In the rows, zero is written as 128.
One turn moves every row onto another: examples first, then more rows asked
Ponu: [121 165 142 134 116 118 128 109 129 126 130 133  97 139 135 177  96 112
 114 114 142 120 102 100  86 106 152]
zino: [138 135 125 140 149 131 142 139 131 157 105 129 126 146 112 132 146 130
 170  95 117 115 108 162 143 115 125]
Foso: [130 143 159  87 146 138 137 141 137 138  96 156  98 140 129 140 117 151
 135 130 156  99 120 130 130  98 133]
dabaf: [164 151 118 175 123 153 141 105 137 115 102 125 137 115 137 125 104 113
 169 118 135 111  88 150 154 111 127]
kiren: [112  99 124 128 127 154 123 136 140 127 111 119 131 156 126 139 144  92
 155  83 138 121 108 136 116 130 129]
Mes: [120 156 120 170 103 139 117  99 111 120 124 146 135 137 115 170  97 132
 154 168 152 109 118 125 108 120 137]
Mudon: [122 142 140  62 130 146 127 133 141 132 110 144 106 129 137 157 131 115
 130 130 159 118 118 109 131 130 136]
kop: [132 146 147 173 142 148 129 118 158 121  91 131 150 115 150 128  85 112
 150 107 141 120 115 135 145 146 109]
Pek: [ 97 155 136 161 112 123 108  90 131 114 127 144 146 136 104 151  97 139
 132 151 163 127 124 144 120 125 133]
ronud: [118 134  96 165 131 147 159  91 119 112  96 117 154 136 142 130  96 107
 157 116 138 124  88 120 139 104 120]
nezap: [118 150 125 164 136 136 155 100 156 135 100 117 139 119 147 148  73 112
 125 103 143 124  86 139 110 119 110]
Voza: [127 115 122 126 127 154 134 132 141 147 109 105 119 134 112 150 147  98
 145  85 132 101  97 146 105 129 135]
nep: [118 110 125 137 123 113 170 140 134 138 120 101 139 146 144 129 145 111
 148  90 128 123 105 129 146 106 124]
vikov: [124 119 137 140 124 117 172 151 145 158 117 102 126 136 153 152 131 111
 140  92 123 113 106 125 125 120 119]
nof: [112 142 141 165 117 127 132 102 136 130 168 149 131 141 130 138  85 131
 128 170 148 128 122 141 135 115 122]
ligim: [ 99 145 122 124 128 119 123  92 101  92 117 125 130 155 116 135 119 119
 125 112 147 130 120  85 130 103 160]
vizas: [110 145 157 164 103 133 120  95 125 111 132 110 148 124 123 130 107 125
 124 161 159 101 131 122 138 136 148]
ser: [128 144 156 171  81 139 119 106 131 111 147 128 128 134 147 148 101 114
 137 165 158 107 116 129 121 118 143]
Mos: [115 125 138 131 158 132 101 129 128 112 146 173 122 149 110 125  91 116
 130 117 145 131 148 109 135 127 142]
Mumi: [127 127 138 145 151 134 134 155 143 161 102 143 127 157 135 144 128 121
 172  94 121 124 118 149 131 128 113]
gub: [138 128 130  79 124 109 139 142 115 145 106 127  98 125 151 142 112 138
 121 132 161 116 113 126 145 101 139]
muvet: [115 145 130 169 126 137 146 101 114 137 151 132 139 132 116 140  93 136
 136 181 138 103 131 115 139 129 132]
Lemu: [158 157 138 149 125 118 134 110 107 113 127 117 101 130 126 130 127 144
 141 130 129 116 124 100 173 110 162]
feg: [126 120 130  81 127 114 136 149 112 140 101 132 106 134 160 141 107 134
 128 133 163 121 127 110 146 112 135]
zunad: [137 152 173 153 125 110 114 131 149 120 130 144  96 137 161 149  95 132
 126 114 142 140 136 101 147 131 138]
gez: [127 132 150  85 144 144 136 140 123 126  95 161 103 150 133 133 124 150
 149 132 157 104 122 122 141  91 135]
Fav: [120 118 113 156 151 167 133 111 132 119 114 133 160 129 136 112  82  85
 147 116 140 113 111 124 136 138 119]
Gera: [159 149 122 135 144 137 125 122 112 135 154 154  92 123  93 145 100 119
 134 134 129  96 119 121 117 109 158]
Dos: [130 140 131  61 121 147 132 125 131 123 115 144 105 131 132 148 142 115
 137 134 158 118 107 116 141 114 141]
rogim: [150 138 114 155 136 159 142 105 145 137 133 130 131 110 127 125  81  84
 136 115 137 105  84 161 117 118 124]

ligim -> Mos
ronud -> Fav
vikov -> Voza
Now these:
vizas -> Pek
Foso -> gub

One turn moves every row onto another: examples first, then more rows asked
zesut: [142 108 147 145  82 140 114 144 127 108 131 117 101 122 136]
Rela: [122  93 118 172 119 135 130 137 135 148 126 110 117 111 107]
povos: [136 136 151 131 150 101 118 162 132 127 117  90 122 128  95]
fova: [155 127  97 132 121 135 136 144  90 108 135 127 127 102 128]
kog: [163 146 142 155 126 122 153 133 136 142 149 115 149 122 133]
tele: [100 168 121 134 122 100 154 131 121 130 126 109 130 104 129]
Petad: [109 125 143 148 126 105 118 132 138 101 112 126 149 127 160]
votar: [126 124 121 131 126 125 134 170 126 132  83 138 130 102 120]
mago: [105 132 107 138 151 139 110 145 127 121 135  82 129  94 131]
rinad: [105 126 112 136 151 129 107 144 129 123 138  79 126  92 138]
Senak: [112 138 160 145 105 125 129 136 134 135 148 102 147  99  86]
kete: [142 100 148 136  89 140 110 152 123 107 131 117 103 123 141]
fila: [132  97 154 110 129 140  94 119 123 147 106 121 117 130 119]
zevur: [155 141 136 102 149 109 135 119 145 108 149 119 138 121 139]
nam: [147 142 159 134 148 105 115 162 129 129 118  94 116 126  98]
Pebu: [156 134  92 135 132 130 130 147  87 111 140 126 122 107 132]
zomit: [133 152 135 123 129 143 113  98 136 133 104 101 122 150 121]
Silup: [143 121 139 126 150 132 115  90 136 156 154 105 122 112 115]
kikad: [140 122 129 109 127 133 107 113 142 135 128 120 163  83 117]
digo: [131 140 121  98 117  84 114 144 131 155 152 128 117 119 110]
Vofog: [108 109 142 155 132 124 124 131  93 136 157 121 149 111 156]
sizib: [118 125  91 137 114 117 132 102 140 108 136 128 111 134 111]
butu: [112 142 140 154 109 115  84 107 122 133 145 136 104 107 112]
Repup: [126 125 129 119 127 120 129 126  85 136 121 137 116 152 149]
fedag: [133 137 128 110 101 135 111 144 147 114 131 145 137 130  88]
ruvi: [130  88 131 124 107 107 133 115 110 143 128 103 141 146 118]
guvot: [130 135 125  94 112  86 110 136 127 147 155 124 118 117 119]
vugir: [139 135 167 140 149 143 111 158 135 115 137 129 152 118 143]
Zale: [118 140 142 153 115 123  81 106 115 132 147 129 103 110 114]
vel: [119 128 115 149 129 142 102 141 105 161 130 144 150 136 127]

tele -> Senak
Zale -> kete
fila -> Repup
Now these:
kog -> kikad
butu -> zesut

